In the rows, zero is written as 128.
One turn moves every row onto another: examples first, then more rows asked:
Z_419: [ 83 144 132 139 131 120 121 113 149  91 103 130 154 135 135 130 151 117
 114 120 129]
Z_880: [126 135 132 146 112 151 126 132 150  97 117 119 156 112 105 159 112  91
 105 108 120]
Z_617: [142 150 113 145 120  94  97 144 128  79 139 112 149 125 136 134 137  53
 107  95 140]
Z_360: [107 168 135 134 124  95 123 128 133  97 128 136 153 147 147 109 145 111
 147 107 101]
Z_93: [154 155 132 145 106 127 131 144 134 102 138 124 161 121 117 141 110  87
 141  97  94]
Z_672: [152 115 122 146 113 146 132 133 132  98 113 134 163 107 112 152 122  92
 122 119 124]
Z_934: [110 140 118 144 131 117 135 123 160 118 135 117 175 158 125 121 143 126
 145 146 132]
Z_13: [151 150 106 138 119 102  95 139 140  85 142 105 166 133 127 128 141  52
 111 100 150]
Z_901: [112 154 130 101 109 112 106 138 130 112 119 149 123 148 145 109 138 111
 135 127 124]
Z_371: [109 120 117 129 125 123 127 132 143 120 121 136 144 149 131 125 140 127
 133 161 144]
Z_23: [133 135 118 131 123 122 133 132 133  98 202  98 153 115 128 118 153  88
 111 127 129]
Z_18: [129 133 120 117 116 127 124 139 128 103 198 106 130 114 131 120 147  88
 102 133 134]
Z_717: [131 152 118 122 123 114 122 116 150 109 125 129 185 153 132 102 158 112
 154 124 127]
Z_478: [118 135 121 125 121 132 126 132 140  99 197  95 142 114 125 124 148  90
  96 129 136]
Z_344: [126 136 123 131 121 117 132 139 123  96 200 105 136 111 136 122 149  89
 107 124 123]
Z_451: [140 152 109 133 117 108  90 141 145  87 139 103 155 132 124 132 136  53
 101 101 154]
Z_675: [ 97 161 128 105 114 132 103 121 166 112 118 122 150 155 126 115 140 113
 121 126 139]
Z_868: [149 144 108 127 113 103  90 148 128  88 137 118 140 129 133 130 135  53
 105 106 152]
Z_646: [153 133 105 135 119 104  94 143 128  84 132 118 152 125 131 132 142  54
 105 110 157]
Z_960: [122 120 119 125 126 119 122 117 130 100 103 150 159 134 140 116 161 116
 134 138 139]
Z_806: [148 149 133 124  97 136 119 154 129 110 132 134 131 121 118 143 102  87
 129 107 105]
Z_400: [169 134 120 141 108 140 132 135 139 106 130 125 180 120 108 138 121  88
 143 112 115]
Z_803: [135 144 113 147 124 101  97 140 132  77 133 111 151 122 131 140 139  55
  97  99 147]
Z_819: [ 97 160 126 127 120 117 123 136 163 125 143 114 149 166 126 119 127 124
 138 139 125]
Z_475: [121 139 120 121 117 108 125 145 134 127 138 139 136 158 139 113 132 123
 152 151 126]
Z_258: [ 81 141 132 146 130 112 130 135 144 110 125 128 132 147 137 134 130 127
 123 141 122]
Z_46: [136 120 115 127 122 127 132 132 127  98 194 107 146 110 130 121 156  90
 106 137 138]
Z_538: [119 124 121 135 126 126 132 131 127  92 190 104 139 106 131 129 153  91
  95 131 134]
Z_273: [137 149 130 120  98 154 113 144 153 112 127 120 143 125 103 148 101  88
 113 111 123]
Z_250: [104 141 127 154 133  96 141 135 133 109 135 133 151 148 142 124 139 125
 148 137 110]

Z_617 goes to Z_13
Z_538 goes to Z_478
And these:
Z_675 goes to Z_901
Z_273 goes to Z_806
Z_258 goes to Z_819

One turn moves every row onto another: examples first, then more rows asked:
Z_483: [149 177 109 127 150 152 104 123 123 133 122 146 147 147]
Z_459: [127 144 124 132 120 150 131 137 108 128 152 126 135 171]
Z_663: [143 105 116 136 139 132 102 131 107 140  97 120 125 104]
Z_516: [130 177 122 106 136 139 117 130 124 138 152 105 109 135]
Z_752: [121 106 113 149 155 133 119 123 120 131  96 119 119 108]
Z_977: [142  99 104 132 156 135 116 119 115 129 108 101 133 111]
Z_213: [ 99 105 127 128 143 140 111 119 135 134 107 117 109 145]
Z_85: [145 121 133 133 137 161 102 135 126 149 123 115 132  85]
Z_957: [145 175 105 126 158 156 110 117 131 130 124 138 146 151]
Z_515: [136 179 107 131 155 154 111 122 128 133 120 148 139 150]
Z_500: [127 115 107 122 155 163 124 128 123 142 138 101 133  94]
Z_955: [141 100 138 127 140 123 110 107 130 118 123 103 150 135]
Z_443: [129 182 135 126 139 125 128 123 128 126 153 114 123 125]
Z_423: [114 126 127 148 151 149 129 131 125 140 127 125 131  82]
Z_908: [136 147 144 152 121 147 129 129 127 118 145 128 142 165]
Z_656: [140 180 144 123 134 140 108 126 143 133 141 108 110 131]
Z_786: [136 142 137 136 116 164 115 137 129 131 138 123 123 175]
Z_299: [119 110 130 121 122 115 106 132  94 139 120 134 133 128]

Z_213 goes to Z_299
Z_908 goes to Z_786
And these:
Z_443 goes to Z_656
Z_85 goes to Z_500
Z_977 goes to Z_752
Z_957 goes to Z_515

One turn moves every row onto another: examples first, then more rows asked:
Z_780: [ 92  82 109 128 151 141 131 137 137 130 114 163 108 151]
Z_109: [106 109 144 116 101 136 152 136 140 123 140 143  95 162]
Z_427: [105 130 124 137 131 131  96 158 130  80 103 133  95 169]
Z_649: [110 111 109 131 101 142 122 124 126 124 146 103 126 181]
Z_142: [109 130 119 158 140 118 107 105 107 127 121 148 111 135]
Z_533: [108 107 145 120 113 140 156 153 134 111 143 132  95 157]
Z_869: [105  73 114 126 151 140 129 138 137 134 105 143 104 161]
Z_564: [111 132 122 136 129 127  99 147 124  77 103 117 112 170]
Z_808: [ 99 104 127 172 120 105  99 162 101 127 124 138 104 149]
Z_241: [116 122 144 111 140 111 138 123 125 139 128 131 126 153]
Z_121: [ 91 114 124 142  99 160 121 134 116 119 129  96 127 171]
Z_276: [111 115 138 123  91 135 134 147 139 115 144 151  86 159]
Z_178: [ 89  84 111 125 144 157 117 139 137 119 111 161 119 165]
Z_631: [107 149 139 161 134 134 112 117 112 112 121 132 133 145]
Z_671: [ 89  95 124 168 116 116 103 161 106 139 135 143  97 161]
Z_691: [ 93  78 110 139 148 144 121 137 126 124 111 165 127 154]
Z_377: [ 98 109 103 137 109 148 109 132 126 127 137 104 123 192]
Z_749: [ 88 100 121 174 125 112 100 149 106 138 112 143  94 152]
Z_295: [112 142 145 136 136 131 132 131 123 125 135 117 144 153]
Z_88: [111 116 119 125 149 106 128 106 112 136 120 151 111 148]
Z_337: [103 138 105 150 121 143 101 148 123  87  98 127 101 148]
Z_29: [100 101 109 170 116 109 117 147 103 135 109 147  86 160]
Z_600: [119 105 140 119  99 136 142 134 141 115 137 159  96 149]
Z_257: [ 99 122 115 133 107 152 117 132 133 122 137  92 125 176]
Z_21: [ 97 143 118 153 128 129 102 151 121  83 104 121 101 164]

Z_88 goes to Z_142
Z_178 goes to Z_671
And these:
Z_21 goes to Z_257
Z_869 goes to Z_29
Z_691 goes to Z_808

One turn moves every row onto another: examples first, then more rows asked:
Z_788: [108 146 125 158 109 115 120 117 138 133 132 117 142 160 156 118 125 107]
Z_372: [129 124 119 137 151 102  91 124 130 105 122 130 135 115 136 132 151 144]
Z_378: [126 131 125 121 151 120  73 128 142 139 126 137 133 118 127 125 135 145]
Z_65: [154 149 142 128 133 165 146 128 128 115 124 151 123 134 135 109 131  99]
Z_389: [122 128 133 116 154 123  77 124 150 145 130 138 130 129 119 128 121 148]
Z_417: [135  99 139 127 120 120 129 110 166 124 156 129 146 144 118 140 123 153]
Z_885: [101 159 125 143 117 121 127 121 141 126 134 136 134 178 142 111 114 129]
Z_768: [157 128 129 128 142 128 166 126 144 121 123 136 139 114 119 108 163 123]
Z_804: [152 139 143 119 150 137 175 120 147 138 128 131 130 143  99 122 113 133]
Z_833: [140 140 130 142 143 124  91 114 114 137 128 116 133 137 126 157 107 151]
Z_736: [142 142 146 123 142 148 150 125 139 113 121 143 118 135 131 107 112  86]
Z_366: [121 107 145 123 153 118 102 114 155 124 139 138 131 153 113 138 125 159]
Z_356: [132 130 106 133 133  85 121 123 142  92 131 125 139 108 136 126 127 132]
Z_793: [152 130 152 134 129 162 145 120 137 127 128 135 127 133 136 116 124  85]
Z_758: [129 136 129 125 149 125  71 123 137 149 127 129 132 121 127 134 120 143]
Z_286: [114 138 118 119 123 143 173 136 112 125 125 152 137 128 136 132 144 137]
Z_155: [117 115 132 133 114 143 169 125 117 148 129 124 143 122 142 148 134 115]
Z_60: [100 127 128 114 135 122 178 129 126 130 122 134 129 130 131 135 110 116]
Z_604: [165 149 129 141 140 129 160 120 121 141 116 107 137 112 122 132 121 111]
Z_313: [153 156 114 137 119 130 120 116 117 124 141 125 142 137 126 151 102 163]
Z_262: [110 143 124 151 106 129 123 121 143 126 138 140 145 167 152 109 149 127]

Z_389 goes to Z_758
Z_286 goes to Z_60
And these:
Z_65 goes to Z_736
Z_372 goes to Z_366
Z_788 goes to Z_262
Z_417 goes to Z_313
Z_768 goes to Z_804

